In the rows, 128 means zero.
The rows of A fall into a few groups, which share some directions, and each row is roughly a mix of its group's hidden directions.
A (152 x 11):
[[166 121 101 158 132  97 103 147 115  90 134]
 [107 134  89 155 143 166 145 146 126 157  98]
 [ 86 107 111 156 118 124 127 116 114 138 183]
 [129 107 151 112 114  69 126 141 153 153 148]
 [153 159  84 138 149 131 120 113 109  83 133]
 [141 160 172 100 127 134 164 109 154 111 115]
 [103 141 146 140 158 120 161 139 148 181 126]
 [159 141 103 113 120  78  92 110 120 151 123]
 [119  92  81 145 118 115  87 114 103 123 120]
 [166 125 134 134 110  90  71 124 129 125 140]
 [173 163 143 123 171 143 141 125 142 130 100]
 [121  94 145 121 112  95 128 104 136 101 179]
 [110 114  80 149 127 131  91 147 113  89 133]
 [178 113 162 125 116 135 107  86 126 115 110]
 [140 104  74 120 104 113 111 156 106 102 127]
 [106 109 141 107  91 100 115 161 150 107 159]
 [119 124 144 146 146 139 133 127 157 179  82]
 [103 116 121 124 111  79 173 145 127 112 154]
 [ 97 129 177 111 112 129 163 128 161 128 151]
 [ 98 121 166 151 120 100 157 139 146 166 111]
 [138 116 154 122  99  95 109 113 116  80 158]
 [134 108 112 148 117  94  82 125 105  99 158]
 [141 120 132 165 141 114  78 103 120 162 106]
 [ 97 116 177 144 137 119 110 122 160 133 166]
 [158 156 146 160 137  98 129 129 138 170  98]
 [149 125 171 111 112 142 119 113 146  94 172]
 [ 74 126 134 134 144 173 151 141 143 148 141]
 [171 143 104  89 115 163 140 116 137 104 113]
 [146 137  84 127 135 168 127 141 105  95  97]
 [121 108  74 119 110 177 108 121 118 128 129]
 [132 113  69 118 104 164 101 118 118 121 122]
 [112 108 123  94 132 134 154 109 153  93 173]
 [114 130 136 151 131 141 141 106 135  75 176]
 [119 107 153 143 129 119  66  91 130 128 134]
 [ 94  99 122 163 150 131 138 116 120 127 180]
 [ 91 134 131 123 109 178  96 144 151 151 142]
 [121 128 163  88 102 107 161 131 162 122 149]
 [158 156 103 150 145 152 157 143 117 107  90]
 [135 144 166 163 165 145 117 106 127 145  93]
 [127 174 125 135 130 150 112 123 122 163  78]
 [ 79 139 147 117 125 163 139 134 149 172 122]
 [118 127  82 166 134 131  87 142  97 132 113]
 [127 129 137 146 113  70 154 151 133 100 155]
 [115 113 130 100 154 145 143  86 130 175 107]
 [ 76 106  99 114 105 161 120 124 135 120 154]
 [118 107 166 138 137  90 131 109 148 160 165]
 [146 129 149 147 137  79 143 137 121  82 154]
 [176 104 124 136 127  92  98 128 112  96 148]
 [ 98 129 107 174 131  88 110 144  97 128 138]
 [137 156 119 128 130 166 128 139 139 175  84]
 [ 80 130 122 105  96 163 133 167 136 120 132]
 [167 165 120 151 116 115 116 129  82 148 111]
 [126 162 123 127 126 185  91 128 115 140 102]
 [138 141  78 138 135 153 108 141 113 137  80]
 [113 109 114 126 117 147 123 140 149  80 178]
 [119 107 168 149 149  93 165 152 139 142 142]
 [130 153 110 122 133  86 174 162 117 151 128]
 [162 144 139 110 114 144 120 126 123 149  66]
 [ 89 118 130  91 109 147 140 130 164 132 168]
 [122 121 143 132 116  80 145 132 141  91 175]
 [102 154 135 123 145 181 159 110 131 152 108]
 [123  82  98 137 110 107  95 102 121 106 152]
 [ 86 121 143 161 140  81 117 155 141 130 144]
 [144  98 116 133 121 118  98  75 135 137 165]
 [122 156 132 122 158 154 144 134 123 172  83]
 [ 78 109 118  96 104 139 123 124 146 146 165]
 [118 124 165 124 111 103 177 143 139 162 107]
 [ 87 142 103 140 108 167  91 136 121 153 129]
 [135 107 112 129 105  88 102 107 126 105 175]
 [120 104  90 162 120 116  83 135 122  97 145]
 [177 160 100 122 156 144 118 118 122 101 105]
 [ 90 111  96 134 125 126 153 150 108 170 101]
 [ 94 131 168 116 118 127 166 137 157 144 161]
 [ 80 123 119 101 112 101 127 122 118 172 153]
 [120 162 123 119 161 164 134 141 117 152  82]
 [ 83 148 128 119 112 177 131 151 143 155 117]
 [112 141 125 177 171 152 130 133 120 164 118]
 [139 109 130 123 123  99  89  81 134 147 164]
 [161 128 137 162 151 143  95 106 119 123  83]
 [124 123 128  90 105 159 146 139 130  80 160]
 [132 139 176 106 151 160 171 131 138 108 132]
 [111 140  75 143 146 162 107 135 126 103 153]
 [147 118 155 104  89 100 158 121 132 104 162]
 [133 130 154 161 170  91 166 127 112 120 137]
 [116 119  88 113 104 103  97 125 119  99 168]
 [133 112 141 124 136 129  76  92 121  89 154]
 [132 124  81 122  99 150  98 166 124 137 101]
 [167 120  65 139 125 106 128 135 112 123 112]
 [139 128 109 112 117 110 121 124 125  59 154]
 [154 151 106 119 112 162  89 145 113 134  89]
 [157 152 109  90 123 141 128 114 128  75 144]
 [146 114 101 146 154 180 125  92 121 106 134]
 [161 107 142  84 135 161 148 112 150 100 130]
 [135 163 120 144 138 147 120 166  98 129  80]
 [146 116 101 128 124  92 106 133 106  79 157]
 [133  90 102 145 114 130  72 105 116 114 137]
 [137 150  87 130 133 144 177 160 116 133 103]
 [192 133 142 130 134 112 125 114 116 122  86]
 [ 86 121 127 145 132 129 154 158  95  96 157]
 [184 129 119 149 134 106 109 131 108  91 108]
 [ 90  96 122 126 126 155  93 131 111  96 159]
 [126 165 126 138 142 151 117 127 136 170  77]
 [124 135 122 166 150 129  83 128 111 161  92]
 [184 135 102 124 132 136 119 131 106  82 118]
 [129  92 134 130 116  70 118 139 124 117 166]
 [171 118 109 118 142 134  87  87 116 148 112]
 [124 126 121 176 174 124 117  89 111 141 136]
 [127 162 147 130 151 179 117 107 137 156 102]
 [128 142 158  94 120 163 154 106 169 121 109]
 [123 133 151 109 122 103 174 133 151 100 169]
 [118 122 140  75  93 125 158 149 159 115 123]
 [175 149 143 121 123 140  88 111 125  86 129]
 [125 131 111 102 109 161 184 152 147 128 115]
 [132 122 113 102 136 188  99 106 153 118 131]
 [155 114 153 118 123  79 174 139 136 121 146]
 [173 131 142 126 171 146 140  93 114 105 112]
 [161 121 123 169 146 139  97 117 110 124  83]
 [171 108 110 136 140 125  75 108 116 103 130]
 [109 115 100 103 104 191 137 118 126 121 119]
 [144 145 117  77 116 162 167 133 132 104 122]
 [121 133 134 130 111 111 155 159 148  84 172]
 [ 84 126 135 125 116 159 158 162 145 159 111]
 [113 123 127  89  78 154 107 119 133 112 161]
 [144 129 167 136 139 100 145 131 156 166  90]
 [ 93 115  94 133  96  86 144 157 130 144 127]
 [ 78 113 122 131 147 141 129 146 124 102 177]
 [103 117 130 115  97 114 107 104 152 180 149]
 [ 68 113 142 117 146 118 146 137 120 107 163]
 [138 164 100 133 156 129 154 165 113 126  89]
 [131 107 104 130  94  68 130 154 129 133 142]
 [ 83 150 153 110 154 106 162 145 101 122 123]
 [103 152 139 151 147  96 173 158 139 122 148]
 [107 136 166  96 118 126 167 134 164 131 155]
 [158 145 181 141 148 117 153 115 139 146 101]
 [117 133 173 129 124  69 145 131 127 155 136]
 [111 117  92 132 111 114 116 130 121  83 176]
 [153 104 110 100 101 150 104 101 123  88 145]
 [125 133 177  93 114 101 152 125 153 121 158]
 [ 96 127 176 141 108 122 169 146 153 130 140]
 [ 87  95 155 145 143 101 113 109 129 136 166]
 [ 83  96 139 134 129  95 161 128 134 152 156]
 [132 145  59 131 119 153 131 138 115 107 113]
 [185 133 102 144 124 109 146 131 119 124  87]
 [128 128 187  99 121 154 136 104 123 108 155]
 [117 142 136  87 105 153 168 124 157 154 110]
 [112 103  73 157 126 130 100 155 127 124 148]
 [153 135  88 115 117 158 112 120 121 155  81]
 [112 114 104 136 116 126 101 145 118  69 159]
 [128  84 105  98 107 116 152  98 151 123 156]
 [113 135 181 110 146 133 163 116 140 167 134]
 [125 130  99 140 153 139 136 145 104 185  99]
 [127 101 124  99  89 109 117 133 152  94 166]]
One row of each group comes first, with its name. Which group is each row after those in?
[126 135 125  66  99 144 163 122 147 121 133] => S
[ 96 177 134 133 114 163 137 146  99 144 111] => H
[118  97 114 136 105 101 159 134 160 120 174] => W
[150 137 114 156 115  72 163 143 133 109 136] => X

[126 141 177 141 147  89 151 139 130  99 152] => X
[174  82 108 149 135 118 122 111 113  98 141] => X
[154 155 178 107 135 134 151 110 134 161 109] => W
[129 158 115  93 143 164 175 145 144 123 113] => W
[ 77 128 136 109  80 144 132 153 146 143 130] => X
[173 148 154  90 115 155 156 141 135 130 111] => H
[103 154 150 158 162 114 140 152 130 168 108] => W
[143 155  86 117 148 156 121 131 116 126  78] => W
[118 145 146  87 117 189 134 127 146 123 115] => H
[137 131 189 115 148 127 119 113 135 168 107] => X
[169 141 151 121 168 145 115 105 141 120  89] => H
[141 154 121  80 122 136 165 139 139  98 158] => S
[161 154 149 123 147 117 129 118 129 170  82] => X
[125 121  98 103 106 128 108 126 115  85 175] => S
